(in the rows, 128 means zero)
Each path below is one point turned by a fixed rotation once a step. After each direction that follows a path, write how fast that rotation turns it, in deg/step (0 if it stays still).
Each turn is a multiple of 5 degrees from 10 to 175, or 0.
Each row of a path follows its step; steps can be skipped.
Rotation 1:
step 0: [135 117 129 122 131 130 147 125 126 141 123 112 131 135 130 136 124 121
 135 149 135 116 129 142 136 119 132 136 138 121 122 140 127 130 130 139
 117 124 138 137 119 131 129 139 126 145 112 121 121 112 136 132 128 111
 128 123 132 123]
step 1: [133 124 132 134 119 117 127 132 118 123 129 128 128 126 124 131 121 110
 127 125 129 136 137 132 110 129 115 131 129 137 124 126 132 135 126 142
 133 121 132 120 115 124 121 129 160 128 128 130 135 147 121 127 141 114
 135 121 150 124]
step 4: [124 127 123 112 126 120 135 138 137 112 133 120 138 137 131 136 138 132
 116 113 139 136 114 131 119 117 118 130 124 138 136 131 141 125 135 137
 128 132 147 149 117 143 122 128 141 128 138 125 130 138 132 130 132 117
 131 129 119 130]
step 6: [129 136 132 129 104 125 119 147 126 130 118 137 132 122 127 134 130 121
 138 118 143 130 126 133 139 129 141 129 108 128 113 121 118 129 121 132
 132 128 132 117 136 112 131 128 119 134 132 132 113 124 121 133 106 115
 125 135 131 135]
step 7: [129 134 136 122 145 127 109 135 144 142 130 127 131 120 139 130 130 124
 126 104 124 119 108 126 114 140 119 123 129 130 137 134 130 118 130 139
 138 129 128 129 135 137 135 127 124 141 142 122 124 131 136 125 125 119
 112 131 128 115]
step 8: [128 112 121 130 145 130 132 118 146 140 137 119 117 126 119 138 126 127
 119 124 141 115 129 119 137 126 126 125 115 127 127 135 132 118 128 123
 121 133 119 131 125 137 103 124 132 135 128 136 137 109 110 123 129 132
 135 141 132 134]
step 9: [135 136 127 130 110 134 140 124 129 115 109 149 108 119 121 116 135 121
 127 123 138 117 127 116 121 131 117 142 125 126 111 127 136 125 124 122
 120 123 123 130 127 142 125 135 126 129 121 135 118 143 120 137 118 131
 125 131 131 136]
step 10: [126 140 133 125 131 146 109 123 133 136 136 138 113 120 142 123 148 129
 131 133 118 133 118 127 115 130 132 135 130 125 137 114 113 123 135 134
 133 145 120 135 135 118 131 136 145 117 128 120 125 133 125 124 118 130
 129 128 114 136]
step 11: [127 128 133 117 138 134 122 115 133 130 150 126 124 135 124 127 127 131
 120 137 130 112 137 117 140 131 128 128 128 145 134 122 135 126 120 130
 136 139 133 114 135 118 142 133 102 126 133 138 126 122 121 128 141 125
 136 144 124 136]
step 12: [133 127 135 133 125 116 137 123 132 120 116 138 122 140 117 129 137 147
 125 133 120 137 112 130 121 123 120 120 135 129 125 139 122 119 119 128
 110 127 140 115 135 139 118 152 113 145 118 132 128 130 126 124 132 121
 133 131 125 121]
step 14: [134 136 115 130 125 142 109 123 121 127 129 126 131 138 116 127 110 117
 122 123 126 144 140 115 129 134 120 134 140 121 126 111 109 140 126 132
 144 123 134 119 118 122 130 127 113 126 127 135 129 119 121 133 124 146
 138 134 127 130]
Speeds:
[131 126 130 126 128 132 128 128 130 131 130 123 132 133 128 129 129 128
 127 126 128 126 126 131 132 132 127 127 130 125 129 127 128 124 127 128
 129 128 130 131 130 127 127 131 127 129 129 127 127 131 126 131 132 129
 127 128 130 130] -> 95
[130 128 127 131 136 126 128 134 128 129 128 128 125 128 131 125 129 133
 129 127 127 127 129 127 127 129 129 128 128 124 129 127 130 127 130 129
 129 132 127 130 130 128 125 130 128 129 126 128 129 130 132 126 127 128
 128 122 126 128] -> 135
[125 128 127 131 128 130 130 128 127 126 126 126 125 131 127 129 128 127
 128 131 130 128 130 130 126 129 125 133 123 126 126 126 125 129 132 128
 128 126 128 130 127 131 126 130 129 127 130 123 126 130 130 131 129 128
 131 130 130 127] -> 85
[128 131 130 125 129 132 129 122 129 129 126 128 126 130 128 124 127 130
 130 130 129 130 127 125 126 132 128 125 126 126 127 125 126 126 127 129
 126 131 128 127 131 131 128 128 125 127 129 133 132 130 127 125 125 126
 129 131 128 127] -> 20
Rotation 2:
step 0: [115 131 137 134 124 130 115 123 131 125 125 127 119 131 114 126 117 140
 119 117 130 117 128 125 125 126 126 115 117 137 122 135 120 131 126 133
 128 120 140 131 111 126 129 123 124 119 128 133 114 130 126 129 128 138
 116 112 120 142]
step 2: [120 135 132 137 138 128 133 117 121 120 117 153 126 138 128 124 135 140
 122 130 125 124 121 132 131 121 124 127 134 128 118 130 120 125 127 131
 119 130 116 126 135 123 114 122 133 114 136 122 144 123 128 121 113 134
 130 133 134 124]
step 3: [125 141 136 117 142 117 127 113 118 134 137 130 120 138 132 116 137 136
 124 126 126 113 135 125 125 133 117 127 116 130 122 132 122 116 117 121
 128 118 134 128 140 130 123 122 127 131 138 127 133 113 128 120 124 129
 116 124 133 133]
step 6: [126 141 131 121 143 127 137 131 121 115 132 132 122 119 125 112 125 129
 133 127 130 133 115 120 113 131 119 118 125 136 127 125 124 129 137 131
 121 121 138 121 135 133 137 119 134 121 123 140 119 134 131 133 121 146
 121 118 119 132]
step 7: [121 138 131 128 137 134 136 126 133 111 119 136 137 120 141 126 135 132
 134 130 135 110 128 111 127 133 128 127 146 118 121 128 128 140 137 131
 118 114 129 135 131 132 127 126 135 116 142 131 130 125 124 129 132 141
 131 127 130 124]
step 8: [126 138 135 127 136 132 137 107 118 120 128 130 133 136 127 142 125 126
 136 118 143 113 130 128 138 117 135 125 126 122 117 134 127 121 139 121
 135 130 124 123 144 126 117 129 141 129 140 131 128 119 119 124 132 127
 120 123 128 131]
step 9: [144 119 119 124 141 124 136 106 125 128 131 134 127 122 123 124 137 136
 145 124 126 124 134 132 122 117 133 131 128 125 121 120 129 122 121 119
 144 122 131 127 126 130 134 128 130 129 128 133 124 119 121 123 116 133
 120 111 118 139]
step 10: [132 111 121 129 141 127 128 126 126 126 112 131 148 130 134 124 133 126
 122 125 134 115 143 128 121 134 139 132 134 129 131 133 132 130 117 114
 127 125 123 118 135 141 136 123 125 123 121 130 128 132 129 141 112 138
 127 120 121 122]
step 11: [111 138 137 125 137 131 135 130 123 122 127 127 138 127 124 132 102 126
 128 125 126 132 139 133 127 133 143 122 128 127 132 133 121 112 130 124
 129 120 123 124 132 130 132 114 124 115 125 140 122 137 130 130 111 134
 122 119 131 122]
step 12: [127 140 141 119 137 131 135 129 135 124 125 119 131 124 123 117 112 135
 145 120 125 124 128 110 130 127 119 125 136 124 128 125 129 124 132 117
 128 119 121 145 116 136 140 129 127 112 133 133 133 129 126 130 123 122
 120 128 113 135]
step 13: [115 118 125 130 137 132 125 107 128 129 117 124 129 137 125 129 118 138
 129 115 142 127 125 118 129 118 124 131 139 112 122 126 131 138 141 125
 125 127 122 129 142 130 134 132 134 119 134 119 140 136 130 137 128 126
 134 129 116 132]
Speeds:
[124 130 131 124 130 127 130 127 129 130 131 127 130 126 129 130 129 129
 128 129 127 129 127 128 125 129 127 129 130 130 126 133 127 127 129 126
 125 127 126 130 128 133 124 130 127 127 129 132 129 128 125 125 128 126
 131 132 131 128] -> 80
[128 127 128 131 128 129 126 129 125 130 127 130 130 130 127 131 128 127
 125 124 128 126 128 131 126 129 130 126 129 128 128 130 125 129 130 127
 130 128 126 127 130 127 125 127 127 123 129 126 130 124 131 132 131 128
 135 130 125 127] -> 130
[125 130 129 128 130 127 128 130 128 126 130 133 126 129 132 130 127 127
 127 130 129 125 131 127 127 130 129 130 128 129 131 129 127 123 126 133
 129 128 125 133 129 129 131 127 127 130 130 129 129 129 129 131 132 129
 126 127 129 128] -> 90
[129 129 132 127 129 126 132 129 129 127 127 131 129 127 128 129 127 128
 129 128 127 129 126 131 132 126 128 128 127 130 128 126 130 128 130 129
 133 135 125 128 127 131 130 134 128 123 129 126 126 127 129 126 130 124
 127 126 127 129] -> 100
[126 128 130 128 126 127 130 129 125 132 128 129 131 126 128 125 128 129
 129 128 127 127 127 128 129 129 128 129 130 126 132 125 127 126 124 123
 131 128 131 130 132 128 123 129 123 127 124 129 128 131 131 131 127 126
 126 127 128 127] -> 55
Rotation 3:
step 0: [128 132 132 130 130 130 130 119 141 137 128 126 132 128 130 118 117 124
 129 137 141 149 128 128 124 120 131 133 130 124 113 132 117 138 128 129
 126 125 133 134 128 128 116 135 137 119 114 126 137 129 132 127 121 118
 131 111 142 122]
step 2: [129 128 111 135 133 128 129 115 127 134 123 123 130 127 131 112 130 133
 122 139 137 134 125 130 127 119 128 120 118 120 121 114 124 146 140 129
 128 128 129 125 117 134 110 142 133 129 132 136 124 129 125 130 127 139
 135 130 137 137]
step 3: [136 115 123 137 135 128 123 110 141 123 134 135 132 125 128 132 113 124
 120 140 128 117 118 124 129 130 124 134 122 129 124 137 131 131 124 125
 124 122 127 124 132 123 115 121 110 132 141 122 135 121 125 123 131 139
 122 135 139 138]
step 4: [126 134 137 140 125 121 127 118 136 135 122 118 126 137 122 122 135 125
 127 138 123 119 126 119 128 139 127 134 133 131 127 114 133 131 151 129
 126 117 135 121 110 120 117 127 127 130 131 131 137 128 121 127 133 133
 145 131 135 130]
step 6: [121 134 135 130 131 134 133 121 128 133 120 121 130 125 128 138 144 135
 123 119 128 133 136 109 120 129 133 129 141 115 121 123 122 120 134 136
 138 119 125 121 120 124 126 116 126 128 141 128 130 122 126 123 127 145
 133 120 137 136]
step 8: [129 122 131 125 132 141 119 118 122 132 121 134 142 133 130 141 138 127
 126 126 129 129 131 137 123 120 126 129 134 127 116 141 128 118 141 123
 127 130 132 127 122 125 126 126 129 124 126 112 130 107 131 117 126 145
 139 120 125 126]
step 9: [128 129 127 127 118 128 127 121 123 150 140 130 126 126 129 130 128 118
 135 132 128 130 138 127 125 112 118 142 123 130 124 132 133 140 136 136
 114 121 110 134 126 125 133 130 132 119 130 122 126 134 123 126 118 132
 145 123 131 128]
step 10: [119 137 132 135 130 136 132 123 119 131 115 141 118 129 122 133 129 123
 119 133 139 138 124 136 132 125 130 143 125 131 121 134 118 126 126 117
 113 124 135 138 125 119 127 134 129 130 134 118 120 116 121 125 116 142
 122 131 135 120]
step 11: [124 122 121 134 131 134 127 130 134 139 135 120 120 126 121 129 133 132
 128 134 150 136 139 106 132 122 114 134 124 133 121 130 121 138 133 127
 124 132 123 140 120 127 124 126 123 128 136 124 124 127 131 142 136 133
 139 138 121 125]
step 12: [127 118 121 130 137 135 129 116 129 118 125 133 121 126 123 121 129 121
 125 138 137 142 134 133 133 145 132 135 126 144 113 143 124 119 137 129
 126 120 125 131 129 127 124 132 141 127 133 126 123 134 130 126 134 128
 125 135 148 132]
step 14: [140 124 114 136 127 138 132 118 116 128 125 114 108 130 120 117 123 119
 124 128 116 138 118 125 129 137 128 123 124 135 126 131 126 133 136 135
 131 123 123 116 128 127 124 129 136 126 146 118 118 124 126 122 127 124
 132 120 129 130]
Speeds:
[127 128 130 129 128 132 124 127 129 126 126 128 126 129 127 128 126 124
 123 128 129 127 131 126 129 126 128 130 125 127 126 128 128 129 128 131
 126 125 126 128 126 130 121 125 129 127 127 128 124 129 128 125 132 131
 131 125 128 127] -> 0
[124 127 124 127 129 130 128 129 127 129 127 131 130 124 129 127 129 126
 130 131 129 131 128 129 131 127 127 130 127 123 131 130 130 127 126 127
 121 130 129 130 128 126 124 130 129 128 126 128 131 128 131 131 125 129
 131 130 128 126] -> 40
[129 125 127 129 129 132 127 129 125 126 130 128 128 125 126 129 129 130
 127 130 128 129 123 129 128 130 127 132 128 130 127 128 129 132 126 129
 126 129 126 124 131 129 129 130 126 126 127 125 130 134 125 127 129 127
 125 125 129 124] -> 160
[126 130 129 129 126 125 128 131 130 124 130 132 128 127 126 128 126 125
 129 126 129 128 129 127 124 129 130 132 130 128 129 126 129 128 127 127
 127 126 126 129 129 125 129 124 130 129 128 129 130 129 126 128 125 128
 128 128 136 127] -> 120
[128 125 126 126 129 131 130 130 128 128 128 132 132 127 128 127 128 132
 126 129 132 125 131 130 127 132 127 125 130 128 126 125 129 127 129 132
 130 131 125 128 130 131 126 126 131 131 128 128 125 128 130 130 128 130
 128 128 130 131] -> 70
[131 127 129 130 126 132 130 127 130 126 126 126 130 129 131 127 132 128
 127 131 126 124 131 128 128 124 130 131 127 125 129 127 132 131 127 130
 129 128 131 125 127 124 133 127 128 127 127 129 129 128 130 128 128 131
 126 129 130 128] -> 25
Rotation 4:
step 0: [130 123 103 116 129 123 128 133 137 133 124 117 138 136 111 118 134 127
 120 124 127 120 109 122 123 127 128 132 118 120 122 133 119 134 128 137
 146 129 130 119 114 124 130 139 148 135 125 126 139 127 137 127 128 119
 127 123 129 128]
step 2: [138 126 138 116 131 143 117 134 136 128 123 134 125 130 132 119 137 127
 124 131 116 124 132 130 129 131 120 148 130 131 125 117 122 121 129 132
 128 133 104 121 137 116 118 141 129 129 117 116 130 122 106 121 119 131
 133 128 123 120]
step 3: [124 120 128 120 128 130 110 130 126 122 129 121 123 126 144 132 134 129
 139 130 121 141 110 115 135 141 129 139 141 126 129 124 120 124 137 131
 120 137 136 120 120 123 131 138 134 133 123 111 144 119 130 134 116 130
 124 129 148 130]
step 4: [129 113 131 124 123 127 135 132 144 123 127 122 124 118 107 122 125 127
 135 132 127 125 115 114 143 141 136 136 118 119 131 142 117 143 141 124
 127 137 124 134 132 126 119 133 130 147 137 122 133 136 133 135 126 131
 115 126 131 132]
step 8: [123 133 126 117 127 121 139 146 128 116 128 120 129 130 132 116 130 133
 125 128 125 139 116 119 129 135 129 135 140 123 122 120 129 134 142 122
 127 133 127 117 122 115 128 132 136 149 136 117 131 115 112 132 114 134
 122 129 145 126]
step 9: [137 119 128 128 142 141 130 129 129 140 129 143 127 121 127 117 133 132
 131 134 128 123 120 119 133 138 141 142 111 117 136 144 126 126 133 134
 128 139 125 119 126 121 117 129 148 148 130 122 134 136 128 127 119 136
 121 135 131 130]
step 10: [136 108 140 116 122 131 123 131 141 145 123 125 128 127 137 136 138 129
 115 126 134 129 126 125 119 126 131 140 128 131 131 135 102 123 136 121
 126 134 125 119 115 137 120 129 125 129 127 115 138 144 128 130 130 120
 120 115 127 122]
step 11: [127 122 126 127 115 127 118 129 142 122 125 121 135 133 127 124 133 136
 137 126 129 118 114 144 128 137 120 150 123 128 121 132 121 143 127 129
 132 124 113 138 124 132 123 132 131 119 133 108 135 115 118 137 126 116
 132 120 133 140]
step 12: [127 120 122 120 126 124 115 137 123 131 124 111 123 131 120 122 120 127
 123 123 126 123 124 120 133 140 132 133 133 111 125 128 130 131 114 123
 132 138 118 129 137 121 142 132 143 136 131 126 149 115 129 118 109 129
 133 112 122 132]
step 13: [124 119 131 109 124 133 139 155 141 120 129 128 126 135 130 122 117 126
 116 128 129 141 131 136 131 124 125 132 118 122 138 123 126 130 133 134
 136 134 135 123 129 116 126 140 133 149 130 115 139 130 125 125 122 145
 127 129 132 125]
step 14: [148 123 140 138 132 134 128 140 142 131 122 139 136 127 132 133 141 136
 141 129 123 124 126 122 120 126 138 148 136 117 133 125 129 120 136 141
 132 135 129 126 129 125 118 124 139 137 129 110 130 132 119 113 123 134
 117 130 135 131]
Speeds:
[129 129 127 128 126 127 129 130 129 128 124 122 130 129 133 128 129 130
 126 128 125 130 131 130 128 126 126 128 125 130 129 126 130 130 134 129
 129 131 124 126 128 128 127 128 128 129 125 129 126 125 129 130 133 128
 126 128 127 126] -> 130
[129 125 127 126 126 130 128 124 124 127 130 130 129 127 127 126 129 131
 128 128 127 128 131 126 128 130 126 129 130 130 128 125 129 130 131 129
 123 128 128 130 127 127 132 129 125 126 129 128 133 123 126 129 129 131
 130 123 126 129] -> 80
[129 124 127 131 132 124 129 128 129 131 127 129 127 129 127 122 128 127
 127 125 127 127 130 127 128 125 125 128 127 129 130 128 127 130 127 130
 129 127 132 125 128 130 129 126 130 131 131 127 128 129 127 129 130 135
 125 128 126 126] -> 85
[128 130 130 130 130 127 124 126 131 128 123 129 129 125 126 129 127 128
 128 128 125 126 129 131 129 127 125 129 131 130 130 125 129 123 128 125
 125 128 129 130 123 129 126 127 128 129 126 123 130 130 128 127 131 127
 131 127 130 128] -> 90
Rotation 5:
step 0: [123 124 134 132 117 121 127 121 146 126 129 131 140 107 120 121 126 141
 128 124 136 128 132 132 145 130 132 133 125 137 127 123 115 125 132 131
 141 138 124 128 122 131 118 142 134 125 117 149 127 129 129 130 129 129
 124 139 132 126]
step 1: [132 129 138 125 126 132 131 129 124 119 129 123 129 116 127 140 128 132
 119 126 120 136 148 119 116 136 115 127 132 111 139 125 124 112 133 134
 113 123 125 123 134 131 129 124 126 129 129 113 132 142 127 127 129 125
 133 115 131 114]
step 3: [118 131 120 120 124 148 125 130 132 125 152 123 127 138 134 136 130 137
 128 119 122 111 124 120 141 122 139 129 137 136 130 121 122 125 136 130
 128 121 133 128 123 118 138 123 130 131 130 139 130 129 120 118 124 133
 115 122 138 125]
step 4: [135 115 135 132 125 123 131 129 133 139 114 136 133 127 119 124 129 136
 126 114 139 118 118 133 113 127 124 137 130 127 138 131 123 121 118 128
 124 126 132 122 130 138 117 127 123 133 119 131 133 116 132 125 119 128
 143 140 144 113]
step 6: [118 135 123 127 140 132 129 131 127 135 113 124 131 111 113 135 126 129
 122 133 134 122 133 120 129 125 145 124 128 114 123 122 136 137 130 128
 116 133 134 125 117 129 138 137 126 126 133 128 138 126 138 134 119 118
 112 118 141 136]
step 7: [127 133 124 120 118 134 132 135 123 116 120 134 132 151 124 122 134 131
 140 119 130 137 135 134 140 124 129 134 136 134 132 135 133 116 134 140
 127 118 144 114 129 117 113 122 127 130 127 131 139 132 130 116 132 130
 132 127 123 133]
step 9: [142 124 121 126 137 129 134 124 137 128 131 120 123 117 120 138 124 141
 134 124 125 130 122 138 130 124 121 128 129 134 113 131 126 130 136 108
 119 123 127 118 129 118 124 119 138 136 132 139 109 120 143 137 132 126
 129 134 135 138]
step 10: [127 131 131 123 125 119 109 131 124 129 115 131 137 129 128 131 127 122
 116 120 131 133 126 137 124 115 126 122 135 132 124 120 149 126 133 138
 117 133 130 137 134 138 130 124 140 131 125 113 131 117 117 122 128 124
 114 111 128 123]
step 12: [121 154 133 126 129 118 126 133 127 116 149 129 127 126 132 125 127 126
 120 137 135 128 132 116 115 131 130 139 127 127 130 120 114 130 141 133
 127 127 139 122 123 124 119 116 138 122 131 132 120 123 143 126 126 129
 134 117 127 128]
step 13: [140 126 135 135 117 139 132 131 127 128 115 135 110 135 111 124 134 124
 133 130 128 118 116 133 119 133 120 120 128 127 122 132 142 118 133 115
 125 138 127 143 128 126 120 120 119 136 142 122 116 135 132 131 134 124
 128 129 131 128]
step 14: [118 115 138 111 130 114 118 121 131 128 126 117 132 134 139 138 141 123
 132 138 130 134 119 129 130 116 134 117 121 147 127 119 123 135 128 130
 130 120 127 131 126 121 135 125 145 137 126 130 124 133 115 131 125 136
 122 136 122 128]
Speeds:
[128 130 126 126 128 128 125 126 128 128 126 130 127 125 128 127 126 127
 125 131 129 134 131 130 129 128 130 127 125 123 129 128 125 123 129 132
 126 130 128 127 127 128 128 126 125 124 129 131 132 128 127 129 130 126
 127 128 128 131] -> 70
[127 128 130 126 127 127 132 127 128 125 127 127 131 129 131 128 128 128
 129 126 136 132 129 130 127 124 129 130 132 126 124 131 125 130 128 125
 128 126 127 131 127 128 125 127 125 129 127 131 127 129 128 129 130 131
 126 131 127 130] -> 155
[130 129 131 125 130 124 129 125 128 127 127 131 127 127 129 127 128 128
 128 130 127 126 129 130 131 128 131 131 128 132 125 129 128 125 128 130
 128 124 130 124 132 128 128 132 130 129 131 130 126 127 130 126 130 127
 129 132 125 130] -> 155
[130 127 124 129 126 126 125 128 126 125 126 133 132 130 127 133 129 126
 130 126 129 125 126 125 127 127 131 125 127 128 129 130 128 129 132 130
 129 128 128 129 128 126 133 128 129 129 126 128 131 129 127 129 131 129
 125 129 129 132] -> 95
